Here are some numbered points:
  5  16  29  44  51  55  53  50  40  21  -3 -15 -20 -21 -21 -22 -21 -19 -20 -16 -20 -24 -23 -27 -26 -21 -23 -21 -20 -24 -23 -20 -17  -4  14  42  65  72  71  56  43 0
 19   5   5   6   9   5 -12 -20 -30 -30 -36 -40 -31 -36 -23 -27 -10 -13 -11 -24 -15 -19 -33 -20 -35 -12 -19 -13 -11 -25 -23 -20 -21 -32 -13 -16   9  44  80  54  39 1
  2  21  27  47  53  57  49  50  40  14  -5 -18 -25 -20 -27 -15 -24 -19 -21 -16 -23 -23 -30 -28 -27 -23 -18 -22 -23 -23 -20 -20  -8  12  36  48  73  61  43  22  13 2
-26 -30 -29 -24 -19 -10   3  29  81 123 122  69   7 -12 -20 -20 -22 -18 -17 -17 -21 -21 -22 -16   3  26  32  14   0 -10 -10 -10  -6  -8 -10 -13 -15 -17 -16 -15 -16 3
-21 -24 -28 -33 -30 -22 -18  -9  -8 -14 -22 -18  -1  16  33  34  18   9  -4 -13 -18 -22 -20 -27 -25 -22 -16  -9  -2  11  12  14   9   3   8   8   1  -5  -9 -17 -13 4
-18 -11  -2   7   6  -1  -9 -19 -30 -39 -37 -33 -29 -24 -22 -22 -18 -19 -16 -14  -9  -1  19  50  96 114 120 121 122 122 121 111  71  35   5 -14 -23 -25 -25 -22 -19 5
-25 -26 -31 -34 -34 -32 -26 -15   6  15  14  10  13  23  30  23  10  -4 -11 -15 -19 -14  -1  22  61  84  85  80  68  35  10 -11 -27 -40 -40 -37 -36 -28 -26 -23 -22 6
-27 -21 -31 -27 -10  -2   5  -7 -19 -30 -49 -26 -26 -32 -32 -17 -21 -18 -12  -6  11  39  76  72  30   9  11  13  23  22  19  43  38  10 -25 -24 -24 -24 -28 -20 -17 7
110  83  49  13  -5 -13 -17 -16 -27 -31 -37 -31 -34 -25 -22 -14 -14  -7  -3   6  18  22  19  11  -5 -19 -24 -19 -23 -23 -30 -23 -25 -20 -11   1   2   4  -1  -1  -2 8
-36 -40 -28 -36 -35 -32 -29 -34 -41 -39 -29 -15  17  33  46  50  45  50  52  56  51  53  65  58  23   0  -2   2   9   8 -10  -3  -2 -21 -12 -29 -30 -18 -13 -19 -14 9
-29 -28 -29 -24 -14   3  12  12  16  24  20   9  -8 -15 -20 -19 -19 -19 -22 -19 -20 -24 -26 -22 -22 -20 -22 -18 -15 -12  -6  -1   8  12  16  26  32  46  61  66  71 10
 14   2  -6 -14 -23 -26 -33 -34 -38 -43 -38 -36 -31 -24 -28 -21 -21  -8   2  23  53  74  57  19   3 -17 -15 -14  -5  -6   0 -12 -17 -28 -35 -19  -4   8  10   3  -6 11
 56  47  42  38  31  29  28  32  33  28  11  -2 -14 -20 -20 -23 -20 -19 -18 -18 -20 -21 -20 -17 -12  -8  -4   3   5   5   0   4  22  55  46   9 -16 -24 -24 -24 -22 12
  4  10  20  39  47  54  54  53  40  26  -2 -15 -21 -20 -23 -24 -21 -19 -20 -20 -20 -20 -24 -24 -24 -21 -19 -23 -21 -25 -27 -23 -19  -9   6  34  55  77  84  88  74 13
 20  10  -2  -7 -19 -22 -24 -21   0  36  62  36 -10 -16 -18 -19 -18 -17 -18 -20 -24 -20 -19 -15  -2   4  10   1  -8 -17 -25 -36 -38 -47 -39 -34 -23  -7   5  12  11 14
-23 -22 -23 -15  -3  11  17  11  -8 -26 -31 -30 -26 -22 -24 -22 -22 -18 -18 -19 -18 -22 -23 -23 -21 -23 -20 -21 -20 -22 -17  -9   4  20  25  26  18   8  -1  -6 -11 15
New points follow, each followed by the numbers of its two nearest points above by angle, seen from the average point of the numbered points, nearest first.
 65  57  41  25  27  24  28  33  36  36  26   2 -11 -17 -23 -26 -30 -21 -26 -23 -15 -11 -12  -9  -6  -3  -8   8   8  -1  -7   5  26  50  18  -1 -29 -27 -22 -15 -12 12 8
 49  48  27   2 -19 -27 -30 -31 -17   1  43  86  90  61  31   6 -12 -15 -20 -19 -20 -25 -23 -20 -28 -18 -20 -21 -19 -16 -15 -18  -8 -11  -4  -4  -5 -13 -11 -11 -12 14 4
 29  35  44  50  49  48  46  43  35  20   0 -13 -22 -20 -22 -22 -19 -20 -18 -17 -22 -21 -23 -23 -22 -20 -18 -15 -11  -7  -4   2  10  27  49  61  42  16  -5 -15 -18 2 12
 48  14   1 -15 -23 -29 -35 -33 -39 -43 -44 -39 -19 -23 -23 -20 -18 -23 -20 -15 -21 -18 -13   1  12  40  50  58  55  30   6  -7 -34 -46 -35 -39 -34 -19  -3  35  64 6 5
-27 -20 -14   0   9   3  -7 -12 -15  -7  -1  -5 -13 -17 -18 -23 -20 -17 -18 -17 -19 -23 -22 -23 -24 -21 -17 -19 -19 -16 -12   0  21  45  49  30   9  -3 -12 -16 -18 15 4
 17  34  33  45  50  54  54  46  37  23  -1 -16 -14 -22 -24 -25 -19 -21 -18 -18 -18 -20 -25 -24 -27 -17 -24 -24 -22 -16 -13  -2  -8  16  36  63  68  54  38  17  -1 2 0
-15  -5  -1 -14 -18 -20 -15  -1  25  48  32   1 -13 -30 -23 -23 -32 -21 -17 -17 -35 -30 -16 -11 -19 -20 -17 -10   3  23  44  17 -18 -22 -30 -19  -8  -8   0 -20 -25 3 14
 -7  -7  -9 -17 -19 -24 -27 -33 -34 -40 -47 -35 -28 -15  -4  16  27  42  48  43  28  14  14  16  17   7  -3  -9 -13 -23 -25 -34 -44 -39 -39 -30 -16 -11   1   6   5 9 11
-26 -28 -32 -32 -34 -34 -35 -36 -37 -25   0  28  56  77  75  27  -3 -17 -14 -18 -19 -22 -21 -22 -24 -14 -10  -1  12  27  44  55  64  63  45  25   6  -6 -13 -13 -18 4 9
-22 -31 -36 -29 -29 -26 -23  -9   0  18  20  17   6  -5 -15 -13  -6  14  43  73  75  52  15  -7 -16 -20 -12  -5   4  10  25  35  49  52  35  23   6  -4  -8 -17  -5 9 4
 51  35  31  25  15  14  14  18  28  31  29  18   1  -8 -12 -17 -20 -18 -18 -16 -17 -15  -8   1   7  10   5   3  -4  -7  -6  18  52  40   2 -26 -32 -26 -26 -25 -19 12 3
 -7   3  15  35  44  52  55  54  44  24   1 -15 -21 -20 -22 -22 -21 -21 -18 -19 -17 -24 -22 -25 -23 -22 -22 -20 -23 -24 -29 -29 -26 -18   0  24  46  74  89 105 111 13 0
-24 -29 -23 -35 -32 -38 -33 -42 -33 -41 -50 -42 -19  -4  28  50  76  86  93  81 106 121 109  71  15  -4   4  22   4  -5 -25 -41 -46 -39 -55 -41 -32 -34 -23 -19 -21 9 11
-26 -30 -34 -32 -35 -34 -34 -35 -37 -32 -16   1  12  12   7  -1 -10 -14 -16 -19 -19 -20 -15   4  33  50  42  41  49  65  75  75  55  26  -3 -16 -25 -26 -24 -23 -20 5 6
-19 -22 -21 -17 -14 -10  -5   1  10  33  73  66  14 -10 -18 -23 -22 -18 -19 -15   0  29  57  35   0 -16 -21 -21 -23 -21 -23 -19 -11  -2   1   4  -3  -8 -12 -13 -14 3 14
-36 -22 -33 -31 -28 -26 -22 -16  -1  16  30  24  13   1 -14  -9 -13 -20 -10  -5   9  24  31  30  -7  -9 -16 -21 -12  -4   9  32  67  64  44  20   7   0  -4 -16 -19 7 4
